runs of hidden systems
K, path 1 (11 x 20)
[[-41  21   4  39 -61  42  -5 -14 -13  35  -8 -10 -21   9  74  52  -8  -3
  -19 -17]
 [ -4  45  58   9  58  18  16 -13 -31 -60  23  50  10 -25  35 -16  24  -7
  -38 -11]
 [ 51  -2   7 -16  -8  23  49  18  27  15 -24   1  39  -1 -86 -34 -38  16
   -1  30]
 [-56 -61 -17 -24 -43 -20 -12  15  31  18  -4 -51  -1  21   5  16 -53  -2
  -33 -33]
 [-10  21  -6 -20  53 -70 -37   8  -3 -59   0   1 -14  11  28   8  50 -47
   21 -31]
 [ 48  18 -27  36   0  14  22  22  31  36  15  20 -10 -14 -47  22  53  18
   67  32]
 [-16 -48   1  38 -60  25  -4 -21 -14  44  35   0 -62 -12  35 -17 -23  20
  -35  17]
 [ -1  39  35   0  12  11 -27 -68 -39 -56 -40   7   6 -14  40 -45 -16 -36
  -18 -14]
 [  8  10  -1   1  48  33  33   2  -5   3 -31   0  79 -15 -62  27  -8  44
   27 -12]
 [-34 -60 -15 -24 -20 -40  16  69 -28  36  24  -7   4  41   0   7 -22  26
  -37  32]
 [ -4  61  -3 -29 -34 -36 -45  25  39 -42 -13 -15 -16  18  54   6  15 -56
    1  26]]
K, path 2 (11 x 20)
[[  8 -13 -17  12 -15 -16  40  20  26  23 -48 -54 -19 -33 -53 -40 -41 -45
   14 -34]
 [-86 -60 -46  -4  19 -14  -5 -18  33 -21 -19  17 -30 -15  -3  10   7  10
   27 -24]
 [ 37   5 -31  16  21 -56 -42  -2 -39 -48  14  -3 -46  16   0 -13  28  48
   43  33]
 [ 36  13  -7  31 -71  35  13   2 -29  47 -54 -23 -12 -21  22  21  41  35
   30  18]
 [-39 -16  37 -18  -7  55 -14 -32 -21   3  19  31  26 -42  62  10  24  28
  -54  12]
 [ 58  37  25 -54  33  -2 -19 -23 -26 -17   7  14  54  16 -22 -29 -23 -15
  -37  24]
 [ -3   1  -6 -14 -22  12  24  27  28  56 -17 -29  58  46 -39  50 -41 -28
   -4 -25]
 [-68 -16  11   6  25 -48   2  51  20  -7  61   5 -12  30  30  20   6 -49
  -27 -22]
 [ 37  57 -12  21  20 -31   9  26  44 -32  15  16 -52 -12 -23 -36  17 -53
   38  24]
 [  4 -25 -34  50 -35  45  32 -26  50  28 -12  -5 -61 -37 -34   6 -20  36
   23 -28]
 [-29 -64  18  25   2 -17 -12 -49 -51 -48 -14  10 -48   3  28 -43   2  28
  -21 -29]]
H, path 3 (11 x 20)
[[  4  -3  17 -22  16 -51  12  19 -51  -1 -19 -10  10  -3 -11 -79 -35 -68
  -17  27]
 [-58  32 -27  11  37  -2   3  11  33  -3   7  49  34  38  -7  34   8 -43
   49  24]
 [-13  -6   9  14  36   0 -13  23   1  -1  66 -54  12 -15   2  51 -23  42
  -30 -61]
 [ 17   4  -7  25 -19 -55  -6   1 -50 -44 -24 -12 -88  29  42 -14  22   8
   -2 -27]
 [ -3  27   0  -5 -46  69 -14 -45  70 -34 -45  24  -1 -31  20  21  32  21
   21  10]
 [ 51 -37  -9 -57  10  12   6 -15  -7  28 -18 -25  20 -57 -53 -36 -23  26
  -31 -10]
 [ -9 -42 -33   8  -7 -35   3 -11 -33  41 -12  45 -14  63 -29 -32 -13 -29
   32  50]
 [-35   9  40  48 -13  43 -23  12  12  24  55 -14  70   2  20  31   6  -3
   14  34]
 [ 13  25  23   1  23 -47  34  81 -53   6  16 -37 -12 -34  27  -2  18 -12
  -35 -17]
 [-36  38 -19  -7  -8   7  31  -3  39 -27 -20  68 -59  37  39  27   4 -29
  -18 -16]
 [ 36  19  29  -2  10  46 -24 -58  51 -38  12 -23  25  -4 -28   4 -38  12
  -22 -57]]
Y, path 4 (11 x 20)
[[ 29 -35  35   3  11  12  19 -23  -8  43 -17   9  41 -26 -49 -53  23 -64
   19 -12]
 [-12 -18 -23  14  23   2  18  19  12  42  69  38   0  -5 -43 -28 -46   2
   -5  72]
 [-33  59  -5  26  22 -23 -29   7  41 -65  44 -12 -34  11  24  -2 -52 -26
   -8  -3]
 [  2  24   2  45   4 -15  54  24  -6 -33 -63 -26 -42 -15 -10   3  17 -11
   26 -72]
 [  2 -41 -10  -6 -32  14  52  40 -34  12 -27  10 -31 -34  10   8  34  87
  -24  17]
 [ 16   2 -15 -73 -38   8 -68 -35   2 -28 -15 -19   8  -3  34   1 -14  44
  -35  32]
 [  9 -16 -23 -23  19   0 -41 -65   4  19 -44  -5  38  26 -29  18   5 -34
   42 -46]
 [-20 -37   5  37  29  -7   8   6 -35  51  45  54  17  21  -6  13  57 -23
   33  20]
 [  1  61  31  30 -20  -6 -15  41 -12   1  54  -3  14  15  40 -11 -15 -39
  -13  79]
 [  2  48  15   9  -7  15  36  26  31  14 -17 -49  15   1 -15  13 -65 -52
  -29 -55]
 [ -4 -43  19  -6  27  22  66   2  32 -16   8  42 -34 -21 -30  -4  19  19
  -42 -64]]
F, path 5 (11 x 20)
[[-32 -24  36   5  21 -54 -42   0 -17 -40  43   2 -22  17  57 -15  47 -53
  -21 -24]
 [ 34  57   4  27  24  -1  23  36   9  23   0  -4  28 -40 -33 -16  30 -59
   52  30]
 [-11 -23 -40 -12 -26  32  53  13  20  70 -11  -8 -29 -25 -26  17 -61  13
  -41 -27]
 [ -9   2  14  27  13 -18 -21 -48  -2 -76  15  18 -56  51  18 -19 -39   6
  -28 -36]
 [  2   8  28  57   2  14   3  11   5 -37 -21  -4  61   6 -29   0  47  30
   73  32]
 [-45 -44 -26 -41 -24  17  19  28 -13  35 -34 -18   9 -79  25   3  14  34
  -28  18]
 [ 22  48 -39 -47  17 -32 -59 -39  -7 -24  10  11 -44   6  32 -16 -34 -32
  -22  21]
 [ 55  29   1  29   3  21 -13  -3  25  31  30   6  32  52 -35  62  31  11
   43 -10]
 [-16 -56  45   9 -40  14  48  34 -35  34  -3   7 -14  -1  35  15  39  12
  -52 -33]
 [-12  21  34  -1  -5 -22 -16 -14  -2 -35  -4   3   0  -7  19 -82 -33 -81
  -20  36]
 [ 14  11 -23  -6  45  13   4   0  50  14   3 -25  57 -15 -82  15 -30  -4
   37 -19]]
T, path 6 (11 x 20)
[[ 12   8 -22   1   0 -18 -45 -24 -26   5 -16 -91   2 -31  -7 -23 -71  -5
    1 -21]
 [-24   7   3  29  52   7  21 -37 -52  20 -23  61  -4  -5  21  15  54 -41
   25 -41]
 [ 14   9  -4  15 -35  29   7  22  50 -37  25  39 -23   6  -4  16  29  78
   13  66]
 [ 27  28   7 -26 -16 -10  -4  30 -43  10 -16 -79  29 -21   5  -6 -61  18
  -46   3]
 [-31  18  16 -16  28  20   0 -50  -3  26 -21  56  32  17  25  12  16 -92
   -8 -37]
 [  0 -33  -9   1  26  -3 -11   8  74 -39  70  36  -7   9 -41  13  34  47
   21  27]
 [ 32 -18  -4   0 -37 -57  14  70 -47  30  -2 -76 -12  24 -14  -7 -32  17
  -24   2]
 [-45   9   3  16 -37  20 -15 -46   6  29 -39   2 -10 -11  46  -9  -2 -90
    8 -21]
 [  2 -13  -2  17  61   9   4 -16  46 -59  35  29 -22 -62 -32 -19  38  30
   30  -2]
 [ 49  -1 -12   6 -20 -21  58  46 -54  16 -40  -9 -17  45 -38  -2 -29  55
   -9   9]
 [-50  12   1  -1 -51  37 -40 -55 -13   9 -36  -8  20  19  59  14 -40 -17
  -16  11]]
E, path 7 (11 x 20)
[[  9  22 -26  22   5  -3  61  48   9  59 -11  31  14   8 -56   0  -2 -41
   40  40]
 [-57   7  19  60 -12  -1  42  38  19 -19  34  -7 -17  32  -2 -10 -74 -11
  -29  -4]
 [-19  22  40  30  47 -30  11   3 -36 -75 -31 -24  -4  -7  22 -25   6 -29
   -4 -61]
 [  4 -21 -10 -29 -29  15  38  11  30 -29 -84 -15 -15 -55 -11  -3  41  37
    4 -35]
 [  9 -48 -25 -35 -29  -4 -35  -2   3 -11  30 -31 -45 -31  19  -7 -16  79
  -45  20]
 [ 56  18 -29 -14   2 -30 -76 -46 -43   5  10  -7 -22  36  22  16  22   3
   25  10]
 [  2   4 -19  13 -17  59   5 -32  17  73  -7  48  29  12  -6  57  36   1
   33  10]
 [-22  12  25  20  18  33  24  16 -20  39  60  45  35 -12   5 -17 -28 -16
  -30  70]
 [  2  66  23  12  10 -20  -2  10  17 -32 -12 -12  33  37 -11 -36 -44 -79
   11  21]
 [-48 -32  10 -10  20  -1  38  20  56 -22 -32 -15  34  12 -41  21 -10 -21
    3 -75]
 [-16 -64  16 -13  14 -53  33  62 -21 -33   9  -6 -33 -20  -7 -34  34  33
  -26 -10]]
H, path 8 (11 x 20)
[[ 23  11   2 -28  31  51 -24 -22   0  35  32 -26  51 -62  -3  38 -11  35
  -30 -23]
 [ 45 -29 -16  15   0 -50  38  20 -72  30 -16  17 -57  43 -19 -22  12   5
   -3 -12]
 [-42   0  33  38 -65  58  -4 -15  54 -13   2  36  16  37  29  19  13  -7
    8  36]
 [ 39  28  40 -33  17  -7  -5  31  -7  -4  11 -59  48 -59  -8 -25 -11 -22
  -36  -6]
 [-16  -3 -54 -15  28 -57  33  25  -1  19 -28  48 -47  35 -18  -3   8 -53
   22  -3]
 [-31  -9  17  27   7  50 -36 -45  60 -12  66  10  21  17   1  36 -21  16
   -6 -15]
 [ 54   9  18  28  13 -48  -9  31 -55 -32   3 -76 -17 -23 -10 -33  -3  28
    5 -12]
 [-58  -9 -43   0 -32  -1  23   9  27 -11 -65  40 -42 -10  29   6  37  -6
   35  26]
 [  4   5   5 -44  19  64 -31 -52  18  12  30   7  43 -43   8  16 -32  32
  -50  -2]
 [ 66   2 -17  17  14 -44  22  13 -78  31 -27 -10 -15  40 -44 -24 -12   0
   17  -3]
 [-69 -41  17  42 -51  30  17   6  42  11 -10  31  19  36  18  21  35 -15
   23  13]]
E, path 9 (11 x 20)
[[ 10  15  39 -19  17  22  41  15  26 -20 -48  21  88   5 -47  -1  30 -24
   20  -1]
 [-35 -64  23 -35 -43 -19  24  61  41   4   5 -21  19   8 -13 -22 -15  -2
  -45  15]
 [  7 -15  -2 -12  16 -84 -47  31   7 -31  48 -48 -47  13  20 -12  21 -40
   -5 -28]
 [ 46 -11 -30  30   3  -9  18   1  15  31 -19 -20 -50 -13 -34  30  50   6
   47 -68]
 [  0 -40  -5  52 -29  39  40 -22 -32  38  14  26 -61 -29   6 -21 -12  53
  -21  11]
 [ -6  47   7  40  -6  16 -44 -57 -43 -34  -7   3 -15 -20  46 -44 -31  -8
   12  50]
 [-24  39 -31 -31  23  38 -14 -46  13   1 -67   4  62 -21 -10  30 -23  -7
   32  -6]
 [-34 -24 -17 -61  28   4  29  32   2  -2   0  54  46  16 -15  18 -15  43
  -38  37]
 [ 23  27  30  -8 -20 -47 -26  61   4 -47  35 -17  20  72  17  12  19   1
   -8  39]
 [ 23  -2  33  11 -24  -2   0  21  20  38   3 -47  20  22   7  47  37 -45
   -6 -80]
 [ 12 -43  17  -5   7  13  39   0  17  41  34  36 -51 -45 -10 -30  36 -41
  -35 -34]]
F, path 10 (11 x 20)
[[  0  -6  -3 -26  -8  20 -55 -45  -4 -22 -19   0   4 -77  41 -21  56  13
   21  36]
 [ 62  25 -38 -42  13  10 -38 -37 -42  63   3   9  16 -31  -6   6   3   5
    6  45]
 [ 12  -4  -8  -9   7  -1 -15 -12 -43  73  50  22  10  61  16  50 -14 -17
  -37 -11]
 [-12  22  67  33  19 -11  20  35 -25  -5  49  19  20  50  32  13  20 -52
  -37 -25]
 [-13  24  44  11  -7   0  66  62  26  -7 -21 -11  43  -6 -25 -27 -13 -54
  -10   3]
 [-22 -25 -26 -39  -4 -11  33  17  68 -27 -31 -21 -14 -17 -47 -25 -56  -4
  -21 -29]
 [ 10 -31 -37   5  14 -40 -18 -19  41 -69 -12  -5 -59  16 -36 -12   2  41
   33 -24]
 [  0 -34 -23  54 -27  -5 -18  -3   0  -4  -7 -10 -35 -24  -2   2  59  54
   73  28]
 [-15   0 -14  19 -30  31 -29 -30 -41  41   0 -17 -24 -79  62  -6  16  11
    1  29]
 [ 23  68  -8 -11  25  40 -31 -66 -48  29   1  22  20 -12  33   9 -36 -21
  -22  14]
 [ 14  19  21 -14  20  34  15 -11 -24  26  19  47  68  68 -13  49 -14  15
  -34   0]]
Y, path 11 (11 x 20)
[[  0  19 -22   4 -35  27  36 -44  -2   7 -58  12 -63   1   9 -20 -75  -7
  -43 -29]
 [-46  -9   1   0  52  46  21 -42 -17 -51 -33  35  24 -36   0  21   5  64
   -4 -31]
 [ 16 -25  -2 -25  21 -66 -25  11 -71 -46 -21   4   5  50  -1 -22  21  29
    7  27]
 [-31   9 -43 -33 -47 -14  -7  27  24  29 -55   7  28  44  11  38  11 -29
   36  48]
 [  4  18  12 -23  27   6 -24  31  29  38  51 -18  40 -29  17  64  64 -22
   -2 -30]
 [ 86   5  42  23 -32   6  -1 -12   8  31  44  10 -30  41 -15 -18  21 -33
  -21 -11]
 [-31 -16  27  61 -45  66  24 -20  46  10  11  -6  22  -9 -25 -22 -54   3
    2  20]
 [-41 -34  15   1  57 -26  -6   0 -13 -37  30 -28  -3 -56 -10 -60 -34 -20
  -27 -23]
 [ 12  28 -53  -9  25 -34  33  -1  -9 -26 -43  44 -67  -2 -20 -42 -23 -15
   15  24]
 [-31  34 -48  19   8  11   6  30   4 -22 -12  -5  -9  -5  16  69   0  85
   28  12]
 [ 12 -12  18 -17 -22 -40 -35  14 -44 -27 -17 -42 -19  21  61  31  50  14
  -23 -51]]
T, path 12 (11 x 20)
[[ 16 -61 -28 -66  -3 -24 -46   3  29  43   7 -45  26 -29 -27  13  38  -2
   13 -16]
 [ 13 -15 -52  -3   8 -39  -4   4 -17  76  31  26 -65 -13  -3 -19   3 -50
    8  22]
 [ 16  41   1 100 -16   9  -5  -4  13   0  42 -16 -43  -3  -7 -25 -25 -10
   47  33]
 [-27   5  48  66   7  33  58  29 -39 -11 -25 -30  29 -48   1 -10   0  27
    4 -18]
 [-47   4  21 -38 -12  24  51   4   0 -41 -75  59  22  -1  18 -17   1  -1
  -29  23]
 [  1  14 -39 -69  20 -11 -38 -26  44 -64 -25   3  21  29 -25  14 -42  29
   -4   3]
 [ 13 -13 -35 -28  39 -46 -30  -2 -41  32  18 -18  -4  46   7  64   7   9
   -9 -63]
 [ 14  -7   6  18 -48   3 -30   1  12  37  49  16 -48  19  56  35  65 -20
   -4   6]
 [ 57   9  28  17 -30  24 -13  17  41  11  48 -45 -14 -78 -13 -41  16  -4
   -6  22]
 [ 15  -9  19  16  19  20  62  -5 -31  47 -23  14  23 -29 -53 -57 -36 -47
   -7   1]
 [-66 -25  -6  32  12  16  13 -29   3 -25 -13  54  25  45 -24 -30 -39   2
   32  47]]

runs to name
path 13 (2 x 20)
[[ 10  28  23 -17  17   2   7  54  10  42  59  32  36  27  17  59  55 -23
  -19  13]
 [  1  -6  22 -11 -44   5   1  51  77  32  67 -17   5  11  -7   1 -17 -41
  -36  24]]
 : T
path 14 (2 x 20)
[[-18  17  21   6  -3  14  38  35  53 -83   7  45 -19   3  -4 -13   5  43
  -17  38]
 [ 12  -9 -16 -16 -14 -38 -21  37  36 -64 -30 -79  -4 -19 -22 -10  -5  46
   21 -10]]
 : Y
path 15 (2 x 20)
[[-51  25 -16  56  32  36  13 -51 -43 -20 -15   4 -11 -32  15 -11 -64  28
    3 -11]
 [-15   4  19  10  35   7  20 -16 -78 -54 -63  10  36   0   8  10  13  61
    6 -17]]
 : H
path 16 (2 x 20)
[[ 24  52  23   7  -5  49  51 -32 -30  21 -57  66  14  27  10  12   6 -33
  -18 -23]
 [-13 -21  40   9  24  33  34  25 -14 -11  21  16  81  24 -29  17 -13  59
  -25  13]]
 : Y
path 17 (2 x 20)
[[-41 -10  -1 -73 -45   9  12  18  12  10 -58  17  28  14  47  40  21  -6
  -43  -6]
 [ 49  13  18 -68   1 -23 -44   1  58 -42  37  18 -11  13   4 -21  30 -35
  -32  19]]
 : F
path 18 (2 x 20)
[[ -7  34  -8  47  26  54  21 -24 -18  17  -6  55  35  27 -10  59  16  37
   37   3]
 [-28   9  19 -13 -11  13  -1  55 -12 -21  41   3  27  -4  48  32   8  66
  -46  53]]
 : T
path 19 (2 x 20)
[[-17 -12 -10   2  22 -27  48   4   6   5 -59 -20  -9  12 -40  -3 -27 -52
    5 -89]
 [-40 -56   1  11   5  -9  46  21  23 -57  -6  29 -57 -22  -6 -19  28  51
  -12 -16]]
 : E
path 20 (2 x 20)
[[ 50   3 -36 -25  49  -5  23   5  -9  13   4  14 -22 -76 -51 -41   5  24
   12  28]
 [ 17  -7 -34  20 -56  -6  -8 -13   5  -6 -23 -11 -29  68 -29 -15 -70  39
   12  40]]
 : E
path 21 (2 x 20)
[[-38  61 -41 -25  26  -3   9  10  14 -57 -56  10  -6   7  25  53  -9  22
   10 -21]
 [ 19   3  20 -28  15  23  30  27 -12 -33  -6   6  28   8   1  49  17  95
  -45 -26]]
 : E
path 22 (2 x 20)
[[  3 -46 -13  -1  -1   8  -4   5  45 -22  32 -34  -4  23 -45  25 -42  79
  -19 -35]
 [  4 -24  -6  19 -42 -52 -50 -22 -51 -19 -29 -60 -43  17  33 -43 -19  -8
   16   7]]
 : H
path 23 (2 x 20)
[[ 73  41  31 -38  13 -23   1  13 -40 -45 -41  -5  29  16  -6 -16  26  10
  -12   9]
 [ -2  -2 -31 -43 -20  54  -4 -35  34  65 -31  17  51  16 -20  57 -13  -5
    1  -6]]
 : T
path 24 (2 x 20)
[[ 82   3  17 -56  -6 -22  19  26 -30   7 -46 -27  18  -1 -30 -10  17   6
  -24 -19]
 [-21 -44 -29 -21 -47 -10   9  -2  52  45 -20  42 -14  60 -20   3  10 -55
   20  13]]
 : H
path 25 (2 x 20)
[[-37 -36 -29  32  12 -48 -16 -12  23 -40 -18   7 -38  39 -12   5  29 -10
   64 -32]
 [-11  -3  -9  47  -3  21  10  19  21  -5  25  10 -39 -85  12  -6  65  35
   42  34]]
 : F
path 26 (2 x 20)
[[ -2  33 -40  14  25 -27 -50 -24 -44  34  30  30 -10  30  32  23  13 -35
   39  39]
 [ 10  81   3  77  -9  44  25  -4 -39  26   9  27  -9  11  27  25 -15   2
   12  32]]
 : K
path 27 (2 x 20)
[[  7  37 -18 -45  -8  20 -25 -14 -29  12 -26 -27 -17 -87  62  11   4  15
  -36   1]
 [ 49  15 -27 -16  22  28  41 -47 -29  39 -42  71 -29   0 -23   2  14   4
   -4 -12]]
 : H
path 28 (2 x 20)
[[ 58 -31   3 -34  21  -8  29 -39 -25  21 -24  54 -15  40 -50 -29   5 -23
  -23 -31]
 [-30 -42  21  46 -48   6 -24  -8  38  -3   0 -31  49  59 -24  -2 -13 -13
   43  12]]
 : K
path 29 (2 x 20)
[[ 13 -47  13 -41 -31  46 -21 -67  -3  11  -6  33  19   5  -6 -27 -24  33
  -44  28]
 [ 24 -10  -8 -37  37 -41 -66 -20 -44   3  21  -1  53   9 -18 -28  11 -10
   28  55]]
 : T
path 30 (2 x 20)
[[-36   4 -15  16  -1  39  26  10  62   0  37   7  -9 -57 -28 -27 -65  11
  -14  43]
 [-24  20  -7  28  58 -25   9 -19 -71 -19  -5 -10  -3 -14  -8 -51 -78 -14
   -8   0]]
 : H
path 31 (2 x 20)
[[-46 -44  17  25 -33  13 -17  20  -7  21  61 -38 -21 -44  48  -6 -13  24
  -41  17]
 [ 31  82   8   6  16  -7   3  -4 -63 -21 -16  30 -34 -23  50 -27   5 -23
  -12  39]]
 : H
path 32 (2 x 20)
[[  4  11 -19 -15 -31   2 -26 -16 -68   7 -71 -53  40   4  17   8 -33  40
    3  15]
 [-31 -35 -18 -62  17  -7  -6 -26 -33  54 -28  30  36  27  12  36   5 -34
  -27 -37]]
 : Y
path 33 (2 x 20)
[[ -2 -22  19  -8  -6   0  24  26 -52  94   4 -17  39   0  11  22  13 -47
  -31 -27]
 [  8   7  40   6   4 -21  14  29  -2   4  49  61 -11  62  27  14  56 -52
  -27   2]]
 : H
path 34 (2 x 20)
[[-54   9  -5  48  -8 -24  39  45  13 -46 -17  19 -22  10  -5 -42 -20  -8
   33  59]
 [  0  24 -40   8 -17   1   9  22  29 -46 -23 -51 -60 -63   6  -6 -25  66
    5   7]]
 : K
path 35 (2 x 20)
[[-25 -40  -9  37  -8 -56 -25  14 -82 -13  -3 -24 -14  25  19 -28   4  30
   30  48]
 [-39  47  -6   6 -29  37  -8  13 -15  13 -19  12  26 -33  69  52  41  18
   12  48]]
 : H
path 36 (2 x 20)
[[  8  46  28  34  45  -8  27  43  -6 -25  12  22  39  42 -10  56  53   1
   31 -21]
 [-21 -27   3 -10 -37 -15  18  53  48 -21   5 -43 -36  16  14  41  -5  31
  -45 -59]]
 : H
path 37 (2 x 20)
[[-21  31  -8  55  57 -54   0   6 -47 -40   8  -6 -34  27  21   9   4 -24
   31 -46]
 [-33   5   2  18  -1  24  -2  -4  40 -71 -12   0 -18 -13  28  52  44  69
   13 -40]]
 : H
path 38 (2 x 20)
[[-88  -8  -7  42 -17  -5 -30   0  10 -13  42  -7 -24  -9  55  -8 -34 -16
    3  37]
 [ 18  90   6  15  43  28  -9  -7  -2 -43 -12 -25  23 -58  20  29   7  20
   15 -18]]
 : F
